(in the rows, 128 means zero)
Families of rows that turns and mirrors carry onto each other, the same ones carrying the whole set onto itself: the rest of each named row's family, in list order:
6 families of 6 rows:
K239: [129 121  94 139 138 137 177 127 141  98 139]
K635: [120 117 119 137 156 137 138 123 161 114  75]
K787: [148  91 148 140 130  98 115 121 100 138 139]
K180: [128  97 120 136 166 113 125 116 165 130  90]
K643: [132 112 132 132 141 116 111  79 123 148 152]
K598: [155 113 148 171 134 121 103 138 129 138 128]
K592: [138  95 153 128 125 145 105 102 123 151 145]
K312: [133 160 170 128 106 131 134 133 116 120 120]
K639: [127 123 104 110 132 152 164 153 145 122 104]
K964: [113 145 152 108 118 120 144 125  88 113 133]
K898: [144 130 135 119 128 125 154 108 178 102 149]
K487: [134  87 149 152 133 105 113 141 106 137 107]
K984: [122 125 127 110 140 147 176 112 155  96 136]
K498: [121 136 157 133 121 109 122 114  80 111 126]
K750: [120 116 140 129 112 115 134  80 106 149 145]
K62: [120 115 131 124 152 129 147  84 166  92 137]
K369: [132 117 119 116 168 147 150 122 164  95 130]
K114: [143 145 133 130 129 121 131  91 143 155 158]
K90: [138  97 153 148 123 117 101 137  99 136 111]
K915: [129 102 110 146 137 105 132 131 149 133  75]
K754: [114 141 139 124 139 137 135  73 123 138 149]
K124: [132  97 134 148 148 120 162 112 164  91 105]
K622: [133 140 160 117 129 125 130 152  89 112 121]
K720: [145  82 141 151 140 117 114 124 126 161 118]
K92: [136 105 112 141 167 111 142 113 169 121  96]
K749: [130 131 108 129 132 106 172 135 140 113  82]
K618: [120 109 130 134 143 116 129  74 128 144 156]
K910: [128 140 117 144  96 143 152 153 139 109 113]
K946: [120 150 132 121 125 142 106 105  95 141 135]
K846: [122 145 157 103 112 127 131 115  94 121 138]
K572: [142 129 114 161 142 103 121 124 166 116  96]
K866: [124 123 108 140 132 139 158 162 128 107  91]
K490: [116 127 111 123 128 141 149 169 119 113  97]
K387: [113 122 128 105 148 151 160 106 156 101 146]
K965: [145 123 163 113 136 113  97 129 106 134 113]
K83: [125 128 110 116 116 140 161 159 119  97 128]

The rest of the family of K387: K180, K964, K487, K618, K490
The rest of the family of K92: K643, K984, K90, K846, K866
The rest of the family of K754: K62, K915, K622, K720, K83
The rest of the family of K965: K239, K592, K124, K749, K946
The rest of the family of K598: K312, K898, K114, K910, K572

Families of rows that turns and mirrors carry onto each other, the same ones carrying the whole set onto itself: the rest of each named row's family, in list order:
4 families of 4 rows:
K184: [ 96 145 155  98 111  98 139 147 145 133 124 127 131 104 124 112 147  77
  97 127 106 149 150 111 137 101]
K340: [ 85 138 158  91 121 119 134 144 118 126 142  91 141 117 123  97 145  77
 104 137 100 143 125 111 133 133]
K761: [112 124 147  92 155 123 152 146 130 133  78 132 145 100 104  93 104 148
 101 130 121 122 122  92 118 131]
K662: [107 160 141 132 108 118 188  96 119 108 160 121 122 130  96 100 170  98
  51 126 125 119  98 176 142 141]
K675: [139 127 128 139 125 107 192  93 108 103 101 165 106 110  94  79 139 156
  66 124 134 102 114 154 149 157]
K781: [140 127 134 127 130 111 194  77 115 106  91 144 141 116  80  88 109 149
  96  82 123  95  98 137 129 137]
K841: [127 142 153 119  95 117 173  76 127 114 153 117 138 131 135 118 168  88
  86  87  85 119 139 154 138 134]
K605: [118 117 109 109 140 104 151 104 112 163  81 148 136 120  78  98 117 139
 103 154 141 130 131  95 123 135]
K521: [127 130 118  88 137  93 143 130 128 144  59 146 143 103  95  95 117 140
  86 135 122 128 112 111 126 100]
K211: [110 149 158 121 101 130 177  99 121 122 170 119 134 137 120  77 160 100
  56  73 114 142 135 155 137 131]
K981: [140 129 129 127 111 102 186  71  88 134 115 149 143 140  93  74 125 159
  64 105 102 111 130 150 116 159]
K936: [120 115 118 117 133 137 150 144 127 146  94 158 137  88 110  86 124 140
  89 157 138 102 139 107 151 151]
K299: [ 88 135 139 102 131 132 142 132 147 150 135 118 128 115 107 100 152  81
  94 122 153 162 135 101 143 107]
K380: [114 142 145 127  96 107 176  74 103  99 155 103 136 134  99  92 151  79
  99  89 101 116 103 156 143 138]
K542: [ 87 148 130 110 116 148 147 146 138 151 153 114 152 108 111 107 155  82
  74 159 130 120 123 130 144 135]
K883: [156 128 115 109 121 112 175  59 110 125  88 137 150 131 104 102 137 151
  74  93 101  99 100 153 128 133]

The rest of the family of K521: K184, K841, K883
The rest of the family of K981: K605, K211, K299

Families of rows that turns and mirrors carry onto each other, the same ones carrying the whole set onto itself: the rest of each named row's family, in list order:
4 families of 4 rows:
K163: [152 138 125 145  89 149 118 141 135 130 107 118 100 141 175 128 114 125
 145 123  95  99  98]
K130: [141 139 139  96  92 151 140 151 119 123 153 104 130 126 187  88 129 141
 126 117 124 130 118]
K960: [135 146 142 127 136 139 118 138 152 168  97 159 131 148 166 149 119 112
 126 115 127 144  81]
K177: [140 126 130  63 114 119 143 127 130 149 174 138 107 105 146 119  95 129
 134  93 143 138 154]
K546: [148 105 134  89 129 121 124 102 134 121 171 134 127 146 143 133 102 165
 109 114  86 152 174]
K45: [113 101 121 132 114 111 118 132 111 184 109 136 153 156 131 135 112 161
 139 149 137 166 111]
K555: [124  96 109 129  91  92 120 138 119 119 104 124 108 189 117 122 130 144
 135 123 114 104 122]
K314: [134 153 139  69 122 134 123 140 141 146 145 156 126 155 165 125 137 128
 124  74 126 155 132]
K115: [130 107 145 116 139 106 100 109 124 175 133 168 151 155 150 133  92 157
  96 143 115 167 131]
K229: [145  94 155 134 122 123 146 107 133 105 142 107 136 137 145  98 103 149
  92 160  98 120 126]
K539: [129 129 137  96 128 104 121 124 136 192 127 176 116 123 137 139  86 110
 129 109 156 140 112]
K738: [123  93 142 118 125 127 176 125 135 116 134  91 148 146 121 109 137 146
 124 144 130 146 117]
K606: [145 102 135 144 110  95  96 109 129 132 105 154 111 180 134 126  96 138
 100 138  88 104 122]
K326: [129 104 100  98 127 121 133 123 137 133 145 122 125 154 122 170 123 162
 152 102 108 160 158]
K955: [147 113 138 111  97 126 160 126 128 127 151 102 101  95 149  98  90 119
 133 133 136  96 118]
K264: [145 119 130 136 102 106 125 124 137 153 105 145  87 128 135 130  82  99
 134 125 132  86  96]

The rest of the family of K955: K177, K539, K264
The rest of the family of K45: K555, K738, K326
The rest of the family of K130: K163, K960, K314

